In the data rows, the value 128 means zero.
Here are some points:
array([137, 141, 152, 148, 114, 104, 143, 135, 159, 125, 168,  57,  86,
        94, 122,  75,  87, 131, 105, 145,  93, 136, 128, 115, 145, 127,
       100])
array([133, 129, 115, 121, 136, 137, 137, 126, 146, 134, 161, 120, 103,
       121, 117, 124, 163, 159, 162, 177, 120, 104, 100,  75, 107, 127,
       124])
array([110, 112, 117, 118, 142, 134, 136, 124, 144, 156, 138, 169, 142,
       136, 135, 158, 172, 146, 131, 142, 130, 109, 126, 124, 124, 116,
       154])
array([125,  92, 147, 121, 127, 131,  99, 109,  95, 131, 141, 124, 107,
        86,  94, 127, 127, 111, 120, 100, 113, 152, 175, 122, 142,  93,
        91])
array([113,  95, 138,  53,  80,  60,  83, 102,  89,  65, 107, 155, 113,
       197, 171, 219, 165, 141, 175,  63, 146, 133, 179, 146, 163, 103,
       153])
array([162, 174, 187, 163, 168, 179, 197, 138, 109,  63, 103,  79,  69,
       104, 123, 105, 129, 131, 146, 143, 101, 124, 111,  96, 126, 113,
       143])
array([115,  96, 143, 106, 142, 109, 172, 112, 107, 121, 163, 171, 155,
       127, 112, 128,  68, 108, 103,  89,  59, 105, 160, 127, 181, 157,
       119])
array([141, 136, 142, 138, 137, 111, 169, 112, 138, 108, 147, 128, 123,
       144, 135, 103, 126, 144, 147, 165, 101, 135, 122, 117, 157, 152,
       131])
array([136, 118, 208, 101, 100, 185, 211, 167, 178, 137, 193, 116,  69,
       121, 227, 196, 207, 240, 209, 114,  98,  61, 106, 108, 159, 187,
       154])
array([122, 141, 187, 183, 161, 169, 150, 126, 124, 102, 141,  86, 107,
       102, 114,  98, 128, 151, 151, 162, 122, 112, 115, 135, 134, 153,
       130])
array([110, 112, 137, 118, 115, 128, 132, 100, 139, 123, 169, 143, 122,
       140, 134, 117, 137, 126, 147, 143, 110, 113, 123, 112, 130, 129,
       117])
array([ 83,  88,  72, 122, 105, 117, 150, 126, 126, 123, 105, 127, 159,
       128, 135, 140, 147, 141, 119, 123, 116, 135, 111, 145, 108, 135,
        96])
array([146, 113,  79,  90, 118, 111, 109, 130, 144, 165, 135, 157, 145,
       187, 206, 196, 209, 172, 149, 164, 125, 108, 128, 112, 154, 154,
       148])
array([127, 128,  98, 108, 133, 114,  97, 130, 134, 161, 100, 157, 142,
       140, 138, 180, 167, 103,  96, 101, 139, 118, 129, 127, 101, 117,
       176])
array([139, 143, 145, 130, 150, 134, 118, 107, 123, 145, 129, 156, 123,
       139, 132, 165, 179, 128, 138, 137, 122,  85, 100,  88, 107, 113,
       184])
array([124, 137, 133, 114,  95, 102, 125, 104, 106,  96, 141, 118, 143,
       121, 123, 104, 125, 145, 126, 133,  83,  78,  70,  86,  99, 125,
       127])
array([170, 110,  65, 100, 157, 145,  76,  90, 113,  98, 106,  58,  93,
       160, 156, 122,  72, 105,  99, 135, 107, 125, 123,  69, 145, 125,
        91])
array([ 87, 109, 159, 102, 106, 118, 110, 124, 106, 152, 169, 188, 160,
       116, 100, 125,  84,  68, 121,  93, 143, 154, 146, 133, 116, 111,
       134])
array([137, 131, 153, 150, 132, 132, 122, 112, 129, 134, 142, 138, 117,
       101,  80,  95, 111, 115, 158, 152, 136, 124, 120, 119, 149, 136,
       159])
array([102, 102,  99, 124, 117, 122, 153, 116, 117, 116, 123, 120, 138,
       128, 137, 144, 165, 166, 153, 145, 115, 121, 110, 117, 114, 134,
       109])
array([120, 110, 111, 114, 151, 124, 129, 140, 152, 174, 103, 206, 130,
       140,  98, 153, 138, 117, 142, 121, 188, 160, 171, 146, 138, 112,
       163])
array([150, 135,  96, 129,  91,  97,  94, 118, 143, 142, 140, 121, 144,
       136, 164, 118, 122, 128,  90, 133,  95, 131, 110, 129, 120, 146,
        81])
array([ 93, 108, 115, 114, 102, 124, 143, 142, 132, 139, 132, 122, 120,
       104, 124, 126, 155, 141, 139, 117, 126, 124, 128, 150, 127, 140,
       118])
array([134, 133, 138, 129, 113, 139, 130, 129, 130, 119, 137, 126, 124,
       118, 125, 115, 148, 147, 147, 134, 114, 110, 118, 139, 144, 161,
       144])
array([127, 104, 123, 105,  74, 101, 162, 131, 114, 107, 119, 103,  82,
       106, 124, 128, 139, 151, 165,  96,  77,  66,  76, 112, 159, 156,
       134])
array([130, 141, 161, 139, 112, 151, 134, 120, 128, 123, 153, 132, 131,
       129, 135, 119, 132, 127, 147, 131, 140, 127, 134, 150, 137, 153,
       135])
Here are 12 more points, each followed by its number:
array([122,  87,  70, 121, 154,  96,  78,  84, 102, 141, 140, 126, 152,
       125, 106,  83,  87, 102,  77, 160,  99, 143, 132, 127, 155, 137,
       106]) 0
array([131, 152, 170, 129, 117, 145, 133, 145, 118, 147, 151, 152, 110,
       114, 117, 125, 130, 127, 150,  91, 170, 131, 151, 164, 133, 123,
       152]) 1
array([120,  97, 135, 112, 153, 148, 177, 160, 131, 130, 116, 129,  97,
       128, 144, 142, 168, 172, 162, 136, 123,  71, 109,  79, 127, 103,
       122]) 2
array([159,  88,  24,  74, 151, 122,  18,  75, 146, 131, 130,  78,  90,
       203, 169, 128,  86, 112, 131, 190, 142, 110,  93,   6, 103,  78,
        83]) 3
array([105, 135, 175, 137, 117, 113, 111, 120, 124, 128, 138, 148, 114,
       127, 128, 151, 164, 147, 176, 138, 155, 134, 129, 121, 125, 116,
       142]) 4
array([128, 113, 113, 105, 130, 119, 103, 114, 144, 166, 136, 152, 114,
       125, 114, 157, 174, 130, 134, 125, 115,  95, 125, 120, 133, 124,
       172]) 5
array([104,  43,   0,  51,  92,  29,  88,  91, 108, 138,  28, 255, 255,
       150,  77,  62,   0,   0,   0,  54,  71, 244, 199, 234, 117, 130,
        84]) 6
array([ 90, 120, 151, 115, 109, 153, 166, 201, 160, 156, 168, 124, 101,
        89, 113,  96, 114, 156, 175,  92, 134, 116, 117, 148, 131, 111,
        80]) 7
array([131, 110, 103, 112, 186, 143, 137, 182, 178, 197, 100, 149, 103,
       124,  63, 148, 120,  93, 105,  83, 137, 126, 150,  78,  82,  36,
       145]) 8
array([106, 107, 162, 121, 158, 167, 153, 140, 130, 136, 131, 148,  89,
       111, 106, 172, 194, 156, 200, 138, 132, 101, 134, 115, 147, 135,
       177]) 9
array([ 86, 137, 153, 114,  91, 142, 124, 189, 142, 143, 116, 126, 107,
        89,  92, 112, 117, 103, 138,  65, 154, 125, 135, 185, 133, 137,
       123]) 10
array([144, 145, 115, 144, 138, 142, 113, 109, 128, 133, 141, 133, 142,
       134, 148, 110, 154, 139, 127, 167, 106, 107,  86, 114, 126, 149,
       147]) 11
Which two of these numbered points are nearest to each point below, looking only along the 5 directions in which the first points spread most? Their numbers follow each, nearest first.
array([184, 126, 174, 113, 140, 154, 186, 158, 140, 111, 141, 142, 113,
       118, 129, 183, 140, 146, 141,  62, 123, 124, 153, 164, 215, 193,
       248]) > 9 1
array([125,  82,   0,  91, 119,  78, 101, 103, 120, 138,  55, 211, 231,
       145,  98,  76,  40,  30,   0,  89,  84, 204, 173, 193, 116, 125,
        92]) > 6 0
array([104, 126, 117, 133,  88,  88,  92, 106, 109, 100,  96, 119, 171,
       109, 116, 113, 100, 116,  94, 136, 135, 171, 119, 152,  93, 106,
        87]) > 0 8
array([167, 147,  24, 115, 145,  66,  54, 107,  97, 137, 104,  94, 156,
       110,  99,  83,  63,  90,   2, 110, 107, 140, 130, 140, 107, 151,
       108]) > 0 3
array([226, 154,  34, 179, 217, 185,   0,  48, 106,  96,  97,  31,  51,
       121,  80,  47,  91, 120, 146, 218,  90,  86,  36,   0, 107,  92,
        65]) > 3 11
array([108, 127, 196, 148,  99, 132, 110, 149, 119, 156, 209, 150, 185,
       159, 180, 154, 114, 134, 150,  93, 148, 149, 127, 125, 128, 102,
        71]) > 10 1
array([ 86,  99, 103, 102, 144, 131, 134, 130, 137, 144, 120, 162, 138,
       130, 125, 169, 165, 138, 120, 118, 135, 113, 120, 123, 100,  96,
       147]) > 5 4
array([ 73, 103,  84, 134,  97,  62,  91,  77,  93, 106, 106, 136, 169,
       118, 105,  98,  99,  92,  46,  95, 114, 172, 133, 203, 110, 118,
        85]) > 0 10
array([ 84, 125, 142, 101,  90, 128, 137, 179, 149, 143, 119, 130,  98,
        86,  83, 112, 125, 111, 148,  85, 145, 123, 126, 163, 131, 126,
       134]) > 10 1
array([127, 150, 188, 121, 112,  85, 120,  85, 115, 137, 144, 138,  88,
       100, 119, 155, 160, 145, 143, 108, 114,  92, 135, 145, 154, 166,
       195]) > 4 1
array([141,  90,  45,  59, 107, 107, 111,  92, 117,  98, 131,  85, 105,
       142, 166, 123, 124, 150, 129, 168, 114, 125,  99,  76, 123, 107,
       115]) > 3 11
array([146, 128, 101, 121, 142, 132, 127, 150, 155, 160, 149, 137, 154,
       167, 158, 181, 148, 130, 100,  90,  79, 114, 151, 152, 173, 147,
       133]) > 5 4
array([172, 113,  79,  89, 123,  89,  49,  97,  74, 105,  91,  84, 125,
       130, 144,  92,  97, 119,  79, 130, 126,  93, 107,  90, 109, 138,
       131]) > 3 0
array([151, 114,  59, 108, 110, 116,  75, 109, 134, 124, 129,  91, 135,
       157, 171, 134, 163, 147, 103, 162, 110, 129, 105, 100, 103, 111,
        91]) > 3 11
array([113, 122, 161, 137, 127, 156, 181, 165, 144, 133, 170, 114, 104,
       102, 136, 101, 124, 179, 180, 130, 125, 115, 116, 132, 139, 120,
        89]) > 7 2
array([ 98, 148, 174, 144, 103,  98, 104, 119, 104, 147, 132, 167, 168,
       133, 138, 106, 114, 104,  90,  77, 133, 139, 152, 191, 125, 104,
       126]) > 10 1
array([143, 140, 122, 141, 235, 182, 113, 190, 223, 241,  33, 255, 196,
       160,  70, 197,  99,  29,  33,  48, 169, 142, 167,  94,  76,  59,
       223]) > 8 5
array([107, 145, 125, 127, 156, 107, 113, 159, 148, 174,  72, 164, 128,
       110,  92, 163, 159, 108, 107, 114, 171, 151, 162, 151, 100,  97,
       169]) > 8 5
array([ 95, 103, 148, 130, 138, 131, 146, 117, 135, 134, 147, 123, 111,
       108, 110, 147, 157, 145, 159, 152, 127, 126, 133, 131, 143, 137,
       148]) > 4 1
array([158, 110, 105, 108, 152, 159, 149, 133, 145, 132, 165, 115, 112,
       169, 214, 160, 166, 183, 139, 146, 118, 112, 110,  99, 153, 132,
       132]) > 2 11
array([ 91,  68,  49, 128, 172, 101,  73,  98, 102, 150,  85, 130, 176,
       115,  92, 109,  65,  79,  37, 123, 139, 180, 155, 174, 140, 142,
       130]) > 0 8
array([131, 133, 126, 138, 126, 142, 156, 132, 138, 131, 119, 115, 126,
       130, 131,  98, 130, 113, 114, 143, 100, 102,  96, 106, 108, 119,
       112]) > 11 2
array([135, 112,  65, 118, 169, 176, 171, 161, 154, 122, 135, 136, 151,
       176, 144, 108,  92, 107, 103, 119,  86,  90, 114, 107, 144, 156,
       110]) > 11 5
array([106, 129, 155, 141, 118, 154, 177, 163, 174, 122, 160,  89,  96,
       105, 122, 100, 116, 151, 147, 128, 118, 120, 118, 144, 116, 123,
        97]) > 7 2
array([146, 186, 176, 166, 143, 154, 207, 169, 144,  97, 144, 104, 132,
       161, 169, 154, 142, 151, 152, 135, 116, 127, 115, 116, 106, 142,
       118]) > 2 9
array([141, 149, 171, 111, 106, 135, 134, 166, 142, 168, 173, 156, 110,
       126, 135, 159, 137, 131, 141,  56, 141, 118, 163, 176, 167, 134,
       168]) > 1 4
array([157, 145, 203, 122,  65,  91,  85, 137,  86, 119, 124, 132,  94,
        62,  22,  51,   7,   0,  55,   0, 161, 146, 176, 197, 190, 168,
       166]) > 10 1
array([112, 122, 144, 139, 128, 154, 159, 163, 141, 142, 167, 134, 134,
       105, 126,  99, 116, 167, 162, 126, 130, 127, 112, 138, 122, 115,
        82]) > 7 10
array([100, 145, 213, 126,  91, 128, 121, 139, 146, 138, 149, 163, 106,
       110, 131, 152, 113, 125, 173,  96, 177, 140, 196, 205, 184, 154,
       159]) > 1 10
array([134, 110, 182, 107, 125,  98, 198, 149, 127, 152, 206, 115, 127,
        78,  99,  15,  15, 136, 157, 167,  76,  91,  54,  21, 128, 121,
        86]) > 7 10
array([114, 117,  80, 119, 156, 118,  87, 139, 130, 191,  65, 244, 160,
       150,  96, 166, 166, 113, 129, 115, 223, 168, 180, 172, 125, 103,
       171]) > 8 5
array([110, 123, 147, 199, 153, 144, 105, 146, 116, 108, 105, 114, 198,
       172, 142, 144,  60,  65,  55,  91, 149, 160, 129, 137,  93, 100,
        64]) > 0 8
array([ 47,  74,  60,  47,  57, 128, 104, 212, 113,  77,  45,  86, 102,
        72,  74,  60,  12,  59, 109,  48, 175, 140, 113, 170, 102, 136,
        74]) > 0 10
array([166, 125,  91, 128, 127, 130,  81, 164, 200, 184, 159, 173, 185,
       186, 158, 146, 170, 176, 121, 200, 118, 165, 169, 144, 185, 116,
       111]) > 5 11
array([109, 100, 189, 139,  72, 122, 181,  78,  85,  93, 167,  92, 107,
        81, 123,  94,  54, 161, 182, 150, 146, 107, 133, 104, 155, 121,
        76]) > 7 10
array([105,  85, 108, 110, 208, 116,  90, 111, 120, 216, 255, 145, 162,
       146, 100, 142,  94, 124, 172, 173, 183, 181, 150,  30,  58,  18,
        32]) > 8 0
array([104, 139, 156, 149, 138, 157, 169, 159, 176, 130, 156, 100, 109,
        90, 104, 103, 112, 165, 152, 140, 126, 106, 108, 134,  97, 112,
       108]) > 7 11
array([136, 146, 100, 155, 155, 152, 121, 121, 141, 128, 138, 117, 141,
       152, 157, 127, 151, 137, 106, 149,  98, 122, 126, 141, 143, 149,
       120]) > 11 5
array([176, 184, 255, 184, 149, 150, 181,  84,  48,  44, 140, 116, 108,
       113, 169, 131,  93, 166, 233, 130, 164, 179, 140, 128, 179, 125,
       166]) > 9 1
array([ 94, 118, 169, 235, 152, 139,  88, 155,  96,  91,  66, 112, 242,
       194, 152, 154,   1,  11,   0,  33, 166, 188, 144, 177,  85,  89,
        39]) > 0 8
array([167, 171, 129, 149, 110, 120, 159, 220, 220, 226, 155, 190, 205,
       120,  91, 110,  65,  83,  82, 136, 153, 194, 124, 122,  92,  87,
       119]) > 8 10
array([107, 124, 155, 200, 139, 125,  92, 132, 102, 101,  93, 123, 205,
       178, 151, 151,  68,  71,  59,  78, 141, 155, 128, 160, 107, 105,
        75]) > 0 8
